rotation ticks, each row followed by its count of ticks:
The counts run from 0 to 998.
[116 128 124 152 165 167 123 134 105 182 144 112 121 109 125 140 140  98
  96 141 180 148 172 102 166 147 113 174 172 133 112 146 118]
920
[ 94 133 118 136 128 146 116 138 138  49 127 142  91 119 102 145 134 146
 138 141 167 142 138  64 129  74 126 148 166 136 129 107  87]
75
[107 125 124 122 130 145 133 135 134  60 145 125  98 107 103 158 145 157
 141 144 164 168 148  78 120  77 127 149 177 147 135 129 114]
74
[125 172 145 131 177 120 116 162 100 162 114  69 101 139 105 106 162  77
 138 122 137 116 129 105 171 128 131 132 164  97 156 145 119]
610
[154 170 127 158 168 143 142 158 116 195 134 124 130 121 119 144 104 120
 108  90 136 190 116 107 164 135 116 141 114 107 133 163 154]
915
[ 73 138 158 131 127 119 105 116 106 134 164 118 162 145 116 137 130  63
 145 128 104 165 106  91 124  89 113 167 125 132 158 140 155]
412
[126 184  88 148 133 114 135  88 122 134 185 135 142  92 117 168 137 131
 120  97  80 109 109 117 117  97 131 101 147 104 170 146  93]
833
[143 182 100 180 165 107 163 124 108 156  94  91  90 127 106 140 141 107
 111 122 106 111 103 112 144 153 117 171 100 108 124 139 119]
605
[101 128 107 111 177 195 163 139 140  94 149 111 129 110 131 178 127 104
 112 125 116 115 118 124 112 120 136 147 131 188 145 165 125]
960
[ 72 133 107 134 113 124 126  63  90 132 143 143 141  64 104 163 135 122
 112 111 115 146 131 124 104  88 116 139 116 120 156 145 168]
931
[122 160 112 100 125 145 144 108 131  98 106 162 137 161 134 154 145 121
  95 121 182 179 146 106 141 142 121 173 107 185 102 152 153]
471
[112 179 100 170 127 151 138 127 131 173 131 147 141 120 193 135 103  86
  92 111 129 136 150 107 135 169 104 138 116 172 155 141 151]
644
[128 163 115 154 148 131 117 109 131 152 134 137 118 106 119 155 155 127
 142  75 108 125 126  98 114 152 149  79 119 100 198 140  89]
939
[ 74 155 143 130 132  97  77 129  99 161 114 109 123 115 109  88 136  61
 133 127 158 130 149  99 143 144 127 135 174 113 142 141 120]
821
[ 90 160  99 122 126 148 135 161  91  99 149 117 125 121 125 135 135 145
 143 106 135 142 119 126 106  67 129 163 174 180 101 168 105]
71
[112 163 156  94 161 112  93 123 127 139 119 100 145 116 124 143 128  55
  94 117 145 155 115 105 123  84 115 152  95 119 116 171 144]
305
[137 163 121 128 163 126 128 155 133  82  61  99  64 129 116 115 157 113
 123 127 173  98 141 103 166 159 139 159 125 148 144 121 132]
882
[ 82 156  91 145 150 163  99 147 113 166 133 116 131 126 159 145 147  89
 104 115 168 134 163  77 139 144  95 150 152 120 100 161 120]
922
[164 162  78 146 161 142 122 134 151 103 109 108  79 102 147 149 127 166
 128  82 144 118 153 108 168 156 141 123 102 157 147 138 118]
154
[120 160 143 124 176 130 103 153  88 167 132  67 109 145  96 100 150  80
 120 117 141 103 123 123 167 118 131 155 163 109 136 142 118]
611
[ 76 160 112 175 113 100 126 104  99 132 154 117 122  94  77 132  87 106
  85 134 114  98 101 111  81 126 116 133 146 120 142 125 114]
725
[ 84 116 122 107 166 138 102 141 100 152 144 109 121 130  72 127 157  81
 125 120 150 125 143  98 179 149 138 134 182  95 131 151 154]
716
[124 141 107 152 130  89 132 115 149 117 136 145 120  68  98 167  81 148
 132  85 103 152 122 134 118 129 167 126 109 176 169 153 143]
147
[121 178 125 159 120 159 149 139 116  88 153 140 112 103 140 129  99 172
 119  91 120 134 113 119 101  95 122 114  97 166 200 113 130]
456
[ 90 114 133 109 160 158  81 124 143 111 157  96 127  99 169 155 127  89
 104 109 146 127 165 108 118 135 122 146 109 178 153 166 165]
34
[ 75 157 126 137 138 122 118 114  80 137  94 128 120 107 135 118 165  79
  91 142 167  97 149 108 145  83  96 177 133 120 117 115 145]
99
[106 139 127  94 158 155 106 124 146 141 163 103 153 152 132 136 132  56
 163 131 114 132 139 116 154 113 149 144 160 178 164 155 121]
134
[144 176 105 115 152 117 107 136 142  95  89 121  85 155  82 116 134 124
 144 101 139  90 115 114 174 154 166 124 132 141 170 111 101]
53
[115 144 150 136 163 112  99 123 117  79 135 115 106  81 147 139 161 114
 133  71 119 127 129  94 110 133 124 157 113 131 105 170  67]
486
[149 165  74 119 147 163 109  82 118 105 122 132 109 147 127 140 124 148
 126  81 141 132 146 117 176 158 139 171 105 172 121 142  89]
259
[ 70 161 114 106  97 117 116 131 144  76 126 127 110 112  98 129 116 116
 143 115 135 133 131 101  92 119 146  81 162 149 192 140 144]
450
[ 96 133 145 117 181 164  93 144 122 161 113  97 127 118 144 110 122  58
 130 116 145  96 150 138 138 104 138 162 131 182 155 136 112]
31
[115 115 141  79 151 144  84 114 138  91 170 143 146 103 133 158 132 114
 125  79 142 140 139 116 129  82 149 135 110 178 155 155 136]
863
[155 146  97 141 144 124 173 136 124 120 136 145 110 143 137 171 197 169
 138  95 132 133 149 130 148 154 171 138 125 183 144 150 146]
773
[ 91 155 101 147 132 168 164 100 113 162 132 160 148 138 134 149  97  87
  90 144 135 125 130 136 126 145 127 168 124 202 134 139 127]
748
[171 160  96 131 141 115 134  98 144 130 145 146 130  96 127 156 115 155
 163  88 100 157 139 135 176  93 162 136 140 181 172 131 106]
254
[110 115  94 190 140 138 119 150 135 161 174 104 121  81 129 187 113 154
 110 119 132 140 155 102  95  97 121 140 129 152 142 145 125]
523
[ 45 131 132 176 101 119 122 117  98 119 143 120 108 113  92 127 122 109
 112 152 140 121 128  86  96 140 108 121 156 113 175 107 154]
723
[111 133 137 168 152 156 127 133 105 134 186 120 122 123 127 147 169 124
 111 124 133  85 139  94 115  97 131 136 165 120 155 103  53]
8
[122 146 139 119 122 117 128 122 135  78 169 175 119  87 101 126 120 139
 105 110 135 104 133 122 152  90 153  98 151 139 200  98 155]
557
[135 171  94 166 145 123 127 129 108 170 108 151 130 148  96 144 106 117
 133  92 110 155 103 102 190  97 119 163  83 109 126 115 143]
809
